In the data rows, 500 means zero.
Two rows play each game, the first against the second. How much does the first row win by? 10 is about a draw, 20 a big win and 0 a big loss. Wins can go round in a circle: one row can beat a second, the second a third and the third the first. Each row has two weighted sums of its numbers, A and B, taken from their middle values. A row wins by its A times the other's B, less its B times the other's A.
  399  553  405  398  615  494  360  417  600  356  452  509  533  628  649  605
  644  251  758  500  442  355  678  522  282  657  636  258  272  519  400  530: 12
  395  554  409  387  640  491  371  439  601  361  457  515  543  646  651  605
  558  630  489  719  642  716  380  316  511  357  334  711  485  625  612  538: 7
  496  320  593  671  189  322  786  606  373  668  233  482  462  257  387  529
  402  552  390  389  653  492  338  381  586  379  465  529  579  653  661  572: 1
  345  562  406  343  628  450  377  457  613  389  407  493  536  619  653  636
  358  549  408  370  632  465  363  485  600  357  429  513  525  631  672  602: 9
  580  273  561  656  250  361  790  658  423  654  230  483  451  247  382  514
  491  648  456  729  634  708  394  319  513  341  312  714  474  633  653  563: 6
  351  552  411  372  635  464  366  485  596  356  426  508  516  637  677  607
  623  615  500  728  620  731  383  289  509  327  372  690  470  635  614  567: 8
  524  681  511  736  647  689  411  326  511  345  360  718  470  639  633  550
  366  279  704  474  344  297  709  710  264  641  628  281  293  475  462  547: 13
  363  637  401  346  663  598  425  465  660  278  438  387  533  683  618  593
  378  541  416  357  578  501  397  527  694  306  503  518  555  619  722  571: 13
  364  545  400  357  621  467  355  454  607  376  418  476  550  580  656  629
  197  230  621  643  283  289  684  941  215  599  612  338  312  464  480  559: 10
  356  536  422  350  644  462  379  488  610  363  413  512  525  624  663  604
  379  555  403  375  646  473  356  426  618  371  442  517  559  619  648  607: 9
  608  268  733  519  393  334  678  554  267  675  645  282  291  500  403  500
  653  608  286  514  287  459  295  663  616  672  665  540  871  298  456  386: 11
  593  588  386  463  217  586  432  639  570  691  672  533  687  280  245  280
  635  246  739  464  463  376  673  513  325  670  665  247  258  563  421  544: 11
  583  299  710  497  376  316  680  580  245  664  655  270  290  473  421  492
  379  260  634  477  344  327  679  723  290  610  633  273  278  449  490  555: 10
  484  628  511  659  637  728  387  246  512  346  374  695  443  648  639  584
  739  296  781  488  501  394  719  454  291  670  695  258  308  624  381  531: 7
  677  170  480  651  335  352  727  554  314  705  301  389  627  276  382  428
  540  609  282  492  396  574  449  569  643  663  589  553  740  329  280  219: 1
  753  239  717  415  458  356  656  384  238  673  664  247  288  591  384  546
  420  292  719  434  416  284  702  671  280  646  662  277  293  487  461  555: 10
  628  512  444  268  566  425  552  564  614  404  385  485  611  366  418  452
  949  506  404  563  207  535  374  601  593  528  719  571  720  360  265  259: 12
  539  573  506  701  644  737  412  269  495  354  384  699  450  682  622  586
  383  707  487  711  644  744  401  329  521  354  227  690  487  617  633  540: 12
  490  619  341  483  288  536  465  658  601  684  650  542  713  249  285  286
  535  641  322  524  383  544  439  581  638  646  601  564  725  287  277  270: 16
  421  560  413  389  647  490  336  384  622  384  461  484  579  604  627  620
  544  586  344  494  258  552  429  632  612  682  652  544  691  261  281  263: 11
  242  683  478  379  650  508  372  367  443  402  516  566  487  693  763  488
  360  554  408  347  666  446  385  513  608  348  435  542  534  614  681  626: 13
  580  576  293  487  321  562  415  609  622  615  592  535  705  213  263  280
  542  631  492  712  609  737  387  284  515  336  321  678  455  640  633  567: 11
  636  478  556  239  603  429  582  567  635  436  423  495  605  423  467  479
  576  558  546  725  666  742  404  270  485  389  359  670  483  708  581  593: 14
  640  528  463  223  566  356  579  516  627  450  441  528  585  399  556  528
  625  627  318  497  334  539  385  619  653  648  621  569  789  285  325  312: 15
  382  554  412  410  649  478  345  424  602  363  436  493  548  639  629  600
  542  643  325  485  375  517  450  519  654  640  571  567  681  242  318  287: 5
  611  562  306  499  244  527  451  625  573  662  645  608  684  299  263  270
   97  596  483  686  646  684  573  228  539  541  137  632  344  545  638  507: 14
  385  562  411  380  639  480  352  428  603  371  457  520  544  634  651  597
  601  621  506  728  627  714  392  298  504  316  364  699  466  636  619  566: 8
  371  266  598  509  343  315  728  806  234  617  643  251  344  459  520  512
  375  529  392  247  653  397  466  407  675  363  464  470  582  564  639  614: 10
    0  614  396  716  566  649  726  361  491  625    0  710  266  414  667  440
  545  263  738  509  384  326  703  587  270  666  632  280  304  513  402  525: 12
  503  657  479  721  626  719  387  311  522  356  313  697  484  638  635  539
  349  550  408  370  636  470  380  490  610  363  427  512  528  629  670  610: 13
  626  589  355  492  261  528  419  654  611  676  664  563  728  279  270  250
  436  559  403  392  644  481  334  350  629  394  462  488  591  598  616  624: 11
  615  315  731  477  457  305  697  488  270  705  659  310  266  571  434  563
  646  608  361  481  270  498  423  586  601  672  642  586  711  311  267  265: 9
  669  486  514  235  563  448  639  569  561  381  412  452  575  326  431  480
  560  641  494  738  630  722  413  321  508  334  332  697  487  666  638  554: 11
  375  555  418  376  645  470  368  416  629  398  427  518  573  679  674  622
  491  632  481  726  555  755  396  267  464  342  294  680  447  631  627  513: 10
  619  646  335  526  467  553  405  482  665  570  548  604  725  324  285  278
  403  555  386  379  658  494  360  426  600  359  451  542  546  619  656  600: 14
  522  631  519  639  645  739  407  261  489  327  401  674  446  642  628  613
  383  635  539  641  634  755  440  276  521  346  325  654  421  634  660  587: 10
  539  598  467  691  747  774  466  290  565  292  407  679  420  704  568  567
  557  280  730  507  393  317  702  566  273  689  642  288  298  528  400  529: 10
  456  638  426  479  280  586  423  641  521  684  702  535  709  245  280  217
  475  678  500  715  643  710  402  323  517  346  320  712  467  635  644  544: 15
  643  667  404  282  305  447  738  500  632  475  551  425  613  258  465  438
    9  599  504  726  629  664  650  281  531  571   77  634  311  504  640  474: 12
  344  273  697  481  346  290  716  726  260  642  613  293  311  487  468  551
  640  279  766  469  467  342  689  525  293  662  672  268  301  551  412  531: 13
  638  503  399  254  590  451  527  607  642  380  410  489  641  356  491  442
  552  603  355  488  289  544  441  626  669  660  654  564  737  263  285  253: 15
  528  646  472  716  636  726  384  308  504  330  309  700  472  630  638  567
  405  545  432  383  653  506  335  436  615  395  453  539  557  638  668  615: 10
  617  276  736  432  387  343  702  491  259  673  657  238  279  524  384  525
  353  537  449  356  637  481  340  495  657  365  448  493  541  639  689  589: 9
  647  260  572  670  256  363  782  658  412  666  237  483  452  244  384  514
  389  559  412  413  628  499  364  445  595  356  480  526  534  673  669  602: 6
  376  291  703  458  357  293  720  696  264  638  636  264  299  483  457  542
  437  313  737  445  442  237  756  701  246  628  717  343  265  503  472  564: 12
  668  475  523  262  555  408  631  569  636  430  458  487  603  379  448  459
  390  584  382  369  647  472  360  369  625  373  437  536  524  608  667  613: 9
  441  666  501  715  621  717  405  268  488  349  347  697  476  644  625  561
  355  546  410  359  636  461  373  476  607  354  421  514  517  627  676  606: 14
  784  661  816  841  648  618  445  388  483  230  410  864  544  657  462  462
  546  639  491  702  618  731  387  300  549  328  375  702  482  634  650  557: 10
  375  558  402  379  639  477  356  433  608  375  452  517  547  629  655  606
  458  622  489  641  623  755  424  256  545  332  356  674  457  643  641  549: 10
  479  277  790  482  418  267  712  693  269  630  673  322  321  514  414  519
  512  644  487  714  593  732  394  311  553  324  342  697  490  638  673  548: 10
  380  520  409  417  651  481  325  469  606  355  461  540  560  602  655  601
  425  701  377  457  431  585  543  475  594  598  558  515  695  277  399  239: 6
  663  472  455  235  627  380  548  573  638  395  447  517  615  371  498  517
  428  295  729  424  401  298  692  668  293  649  671  266  303  495  460  550: 7
  598  678  394  736  593  703  363  346  439  335  363  689  453  545  658  461
  596  628  433  668  580  732  366  271  440  332  442  654  399  576  671  527: 11
  650  609  355  492  336  522  412  566  626  640  602  570  729  301  260  274
  641  640  331  485  490  533  392  526  640  573  529  623  758  287  248  253: 16
  408  335  721  376  394  282  717  632  291  633  681  275  302  484  454  558
  627  611  332  488  339  526  416  577  628  647  608  563  742  284  287  284: 15
  372  286  681  429  379  286  718  701  271  640  627  285  303  466  445  544
  386  544  373  364  639  460  317  516  565  340  458  461  506  547  713  564: 7
    0  662  530  676  591  732  626  284  590  537   90  616  338  500  675  480
  593  590  525  697  644  728  376  245  501  365  430  650  490  630  576  609: 9
  477  640  497  676  628  714  385  235  502  335  365  678  447  654  628  595
  611  193  626  582  236  312  737  679  402  743  287  433  516  317  470  588: 14
  513  198  596  647  227  370  808  664  442  737   99  457  536  353  465  569
  389  289  716  446  366  290  716  667  275  645  656  274  296  486  458  549: 10
  527  645  322  409  409  520  597  484  647  566  492  512  694  280  402  344
  563  682  545  744  684  643  429  358  478  320  380  737  457  651  636  576: 19
  562  590  367  474  228  511  432  652  587  697  673  540  723  259  261  269
  396  563  392  372  627  484  345  436  615  378  462  519  557  631  687  625: 9
  460  627  482  657  628  724  386  244  525  361  361  639  491  606  637  623
  337  535  445  346  664  476  361  485  598  372  402  494  506  617  654  628: 11
  383  287  717  443  372  285  709  683  277  640  645  279  335  491  482  520
  498  505  488  118  652  372  567  389  690  400  513  434  581  530  613  658: 14
  597  642  523  728  618  746  391  305  518  316  415  695  494  637  644  528
  349  277  678  463  335  293  705  716  278  645  620  279  298  483  461  555: 12
  382  294  716  474  357  309  737  713  261  626  605  246  312  501  443  550
  429  579  420  386  634  507  344  386  619  363  485  530  569  625  642  593: 8
  345  555  409  357  636  466  369  487  607  362  419  507  528  627  677  604
  373  529  407  368  603  486  379  469  596  355  408  491  504  614  649  598: 12
  718  560  546  721  677  790  420  272  476  298  481  654  421  667  547  574
  361  312  682  465  318  261  733  675  237  655  627  298  272  505  474  558: 9
  485  635  399  626  698  705  383  401  481  363  245  707  514  564  612  513
  353  548  405  363  645  463  366  484  605  362  424  506  523  623  670  614: 15
  611  701  369  439  575  557  460  276  675  460  453  625  681  394  355  321
  622  610  405  761  631  742  431  327  471  306  379  701  459  631  641  539: 12
  597  620  343  497  354  522  424  565  634  649  605  566  717  284  271  267
  552  621  322  443  323  499  435  584  603  680  594  575  700  238  285  275: 9
  350  531  375  374  637  474  394  482  598  355  424  539  508  627  679  613
  430  289  709  451  440  289  713  671  259  641  647  255  290  492  422  562: 11
  318  624  437  347  502  551  387  493  683  368  419  499  564  632  683  609
  619  285  753  476  430  341  676  509  294  672  660  265  304  521  388  531: 14
  707  666  769  701  718  667  465  349  429  286  532  793  446  653  511  607
  630  680  394  444  567  574  502  328  674  470  468  590  694  398  362  316: 13
  368  289  712  464  350  284  716  693  276  633  626  288  287  470  460  548
  589  466  445  295  595  426  603  566  615  374  420  571  564  399  483  482: 13
  661  293  767  449  501  346  662  480  296  659  677  255  305  552  395  540
  616  493  514  257  590  408  564  562  634  404  432  498  609  393  477  470: 8
  521  618  328  493  297  532  438  658  619  684  643  545  725  270  295  279
  189  595  514  715  715  715  675  288  489  473  177  606  305  560  608  534: 18
  344  569  413  370  637  463  372  471  587  388  421  533  491  673  684  619
  340  561  427  379  642  486  352  479  573  354  456  517  509  641  687  589: 10
  548  623  364  476  325  562  455  608  603  660  606  544  713  258  244  294
  605  274  762  495  425  345  681  535  291  682  640  267  302  529  381  524: 9
  581  549  504  355  551  395  596  614  612  340  418  556  622  371  453  453
  975  425  563  767  665  781  422  308  427  376  731  585  405  651  471  554: 14
  391  550  401  382  625  489  350  407  616  371  444  498  552  616  637  609
  546  633  378  531  346  554  466  601  553  663  624  541  729  303  255  219: 6
  611  587  551  690  661  737  379  268  497  344  460  650  454  661  607  581
  548  543  551  687  696  744  376  200  465  412  331  693  567  769  636  570: 14
  357  548  408  375  639  470  370  482  601  360  426  514  518  633  663  610
  382  562  398  393  643  491  344  402  616  350  458  530  508  607  687  613: 10
  418  541  379  391  677  499  321  445  622  340  450  529  570  603  664  610
  597  280  800  469  407  417  657  556  337  639  655  226  339  485  389  534: 12
  325  301  701  477  342  243  720  713  244  686  606  327  311  534  511  587
  474  631  486  677  634  717  387  280  502  366  366  703  468  646  649  582: 8
  383  270  689  491  335  306  724  710  258  631  623  274  289  478  443  542
  427  275  714  450  410  292  698  673  269  649  662  275  298  499  459  553: 11
  547  636  327  497  369  529  442  551  632  642  591  578  713  282  276  273
  382  571  418  369  659  484  362  401  625  379  431  535  506  610  685  622: 11
  629  459  808  240  621  461  672  404  261  638  772  214  289  509  309  666
  359  554  389  349  633  462  378  467  605  362  410  515  509  609  687  606: 4
  437  266  752  425  439  303  662  676  306  661  711  230  306  521  483  544
  469  319  749  366  494  290  666  610  308  653  731  235  300  524  457  568: 11
  363  530  397  366  617  473  376  469  598  356  406  505  508  622  673  605
  565  618  347  466  323  528  464  613  598  657  627  559  718  262  265  284: 11
  580  639  519  727  639  749  392  316  496  342  336  705  484  629  591  551
  635  593  466  699  652  723  347  294  517  287  386  694  468  613  627  586: 10
  625  609  348  499  349  520  421  562  630  638  602  569  728  293  267  269
  352  267  661  405  392  286  713  746  250  646  585  303  323  446  437  527: 9
  654  286  757  484  513  340  683  502  278  660  634  242  285  511  359  558
  345  529  396  355  650  465  399  476  604  357  393  515  516  636  684  629: 10
  444  266  709  455  364  335  706  663  265  635  646  259  271  482  446  552
  354  551  410  365  632  464  377  484  616  352  430  510  527  629  677  609: 6
  359  286  693  451  376  299  713  718  257  645  616  294  310  469  458  534
  644  582  369  492  231  518  415  646  585  676  678  560  707  279  254  248: 13
  600  607  351  492  337  545  423  567  663  623  639  555  735  263  282  258
  382  556  404  381  638  482  349  422  611  373  455  527  546  629  656  603: 11
  512  652  493  717  643  722  389  319  525  353  292  697  479  644  630  559
  381  560  401  385  637  479  352  434  607  368  453  515  550  634  657  600: 13
  590  618  345  492  327  542  449  570  708  627  652  573  748  273  296  241
  625  672  390  427  569  568  437  245  692  452  436  566  726  333  322  363: 16
  373  561  387  382  611  470  358  501  567  348  425  508  512  606  695  589
  373  550  403  390  636  487  345  431  597  358  462  530  539  625  659  598: 9
  350  521  375  333  583  450  384  477  564  365  396  508  519  639  683  603
  383  563  391  386  639  493  344  429  598  361  464  513  549  634  666  606: 8
  571  576  318  456  200  504  432  709  588  700  693  571  731  258  330  322
  541  607  524  671  649  728  390  242  495  333  413  677  438  653  628  602: 12
  409  285  720  437  429  286  704  699  265  646  666  281  290  493  462  557
  371  289  735  438  376  300  721  699  277  669  607  289  293  496  444  561: 9
  999  499  423  597  297  518  341  527  568  442  668  579  727  390  257  307
  648  271  767  466  476  347  693  530  290  663  670  259  305  562  404  541: 11
  390  562  380  397  653  484  362  369  618  356  408  530  494  565  673  619
  407  546  475  412  635  469  413  530  589  342  441  525  539  701  664  586: 10
  538  251  734  523  392  320  684  588  267  669  617  286  327  514  404  509
  647  657  429  372  569  573  478  239  673  401  406  611  675  393  395  327: 9
  566  277  733  482  396  326  684  551  297  669  649  272  300  524  403  531
  675  585  333  481  287  509  413  547  586  631  593  577  724  306  259  255: 11
  422  560  318  368  611  504  363  441  641  354  480  475  597  627  712  564
  662  634  318  541  462  558  405  451  649  547  541  618  723  342  281  291: 7
  633  263  768  460  476  336  668  527  293  666  665  279  301  528  394  540
  642  274  764  452  487  343  672  509  298  668  678  260  298  541  402  535: 10
  617  685  412  424  576  594  433  257  693  404  433  604  693  384  359  328
  669  281  774  450  505  351  666  494  300  662  675  265  298  558  398  540: 7
  559  268  744  505  398  323  691  572  282  667  638  276  301  514  401  518
  663  274  770  440  511  351  652  501  307  665  674  259  308  544  398  545: 11
  999  213  567  996  587  724  416  583  334  359  883  590  424  617  273  510
  572  238  622  607  227  344  776  647  393  696  308  447  430  273  400  504: 1
  438  278  698  416  421  313  695  678  289  606  701  227  308  448  472  548
  685  476  545  248  548  404  629  540  610  411  478  468  562  409  471  482: 13
  574  575  538  676  673  737  348  233  465  303  441  630  429  583  594  601
  361  547  399  356  624  471  358  459  618  375  422  489  546  607  658  630: 12
  706  581  371  483  272  504  411  601  603  649  648  569  726  292  248  250
  663  472  524  249  576  393  605  557  627  421  465  478  610  385  472  476: 6
  351  282  696  486  337  297  739  732  261  642  628  291  298  497  459  548
  537  229  599  540  249  329  781  684  394  697  325  461  454  247  387  492: 13
  646  590  300  428  257  518  397  593  643  673  634  559  744  276  273  245
  377  556  396  386  635  482  356  430  602  367  456  523  543  639  660  603: 10
  660  601  350  492  340  524  409  558  634  646  610  575  726  295  260  267
  539  653  533  733  647  742  382  275  466  329  376  701  472  646  651  523: 18
  688  593  301  482  288  536  432  633  590  642  654  526  744  280  300  241
  558  649  505  726  635  697  399  304  515  326  347  702  469  629  639  578: 15
  560  611  312  478  304  532  447  606  608  659  610  535  702  244  281  262
  347  550  411  368  641  462  369  492  602  368  416  511  533  617  670  613: 10
  577  601  330  518  272  521  446  681  570  669  634  509  713  263  240  264
  556  680  335  508  525  564  465  384  638  548  490  586  739  337  315  273: 16
  348  548  402  354  617  454  377  483  603  364  418  504  521  633  673  599
  340  551  434  363  612  486  314  387  612  400  444  410  614  530  617  657: 12
  507  596  360  476  225  532  460  687  589  695  678  538  712  274  294  270
  362  674  287  480  330  516  521  618  614  665  585  534  687  266  345  317: 13
  621  307  764  508  448  327  671  506  276  652  654  266  307  528  395  525
  547  269  639  631  210  313  792  642  368  677  330  472  451  270  374  499: 10
  374  564  387  371  628  487  358  505  567  357  429  496  501  595  683  590
  551  603  349  482  316  513  440  610  623  671  626  555  719  267  274  272: 10
  406  637  483  671  597  747  420  230  509  351  297  681  398  617  653  561
  704  498  585  273  506  447  596  625  750  334  539  546  678  361  461  370: 15
  637  269  774  462  483  340  667  513  307  668  673  263  300  533  403  530
  482  645  490  715  656  719  381  309  499  337  310  682  469  603  626  551: 14
  624  613  377  478  253  545  423  611  648  656  636  553  746  270  257  262
  464  651  461  813  674  710  434  341  471  331  209  664  471  620  546  560: 15
  416  551  575  730  650  715  322  307  559  394  375  732  498  621  652  523
  354  548  413  368  633  469  362  487  596  354  432  511  514  635  678  609: 15
  566  278  736  494  410  340  727  594  251  652  639  266  298  503  398  537
  323  551  378  373  689  502  440  488  666  350  399  480  511  663  616  597: 9
  684  295  772  418  477  386  667  515  295  636  652  208  294  538  400  540
  689  450  504  271  486  367  671  613  628  429  472  468  617  327  466  474: 11
  349  551  411  360  636  461  370  485  606  365  416  513  533  625  670  608
  557  278  743  483  380  340  706  586  250  641  617  216  279  505  414  525: 13
  453  242  720  589  325  318  700  700  251  658  616  302  307  490  415  519
  539  647  488  762  652  735  401  314  516  351  321  679  486  654  605  518: 6
  582  289  748  469  423  331  678  542  288  675  656  269  307  514  392  518
  377  296  709  452  379  306  731  685  284  636  634  266  292  495  441  541: 9
  399  298  597  493  370  296  753  790  226  617  656  241  343  480  529  505
  559  624  338  497  367  534  451  553  634  646  589  561  711  285  279  278: 10
  357  548  410  372  635  466  362  492  600  355  422  511  516  636  668  609
  410  275  706  446  418  290  706  694  268  647  663  272  290  497  460  548: 12
  320  514  577  284  743  543  369  533  622  506  278  549  512  729  630  680
  468  678  466  712  643  716  425  333  495  328  282  699  475  625  637  559: 10
  343  552  393  327  654  457  377  495  602  364  405  519  544  607  674  603
  536  606  493  669  627  721  389  254  466  332  388  673  439  649  615  590: 8
  559  263  744  503  397  329  687  572  272  670  637  273  295  514  404  521
  546  601  367  444  221  528  449  681  578  681  674  525  708  259  281  265: 11
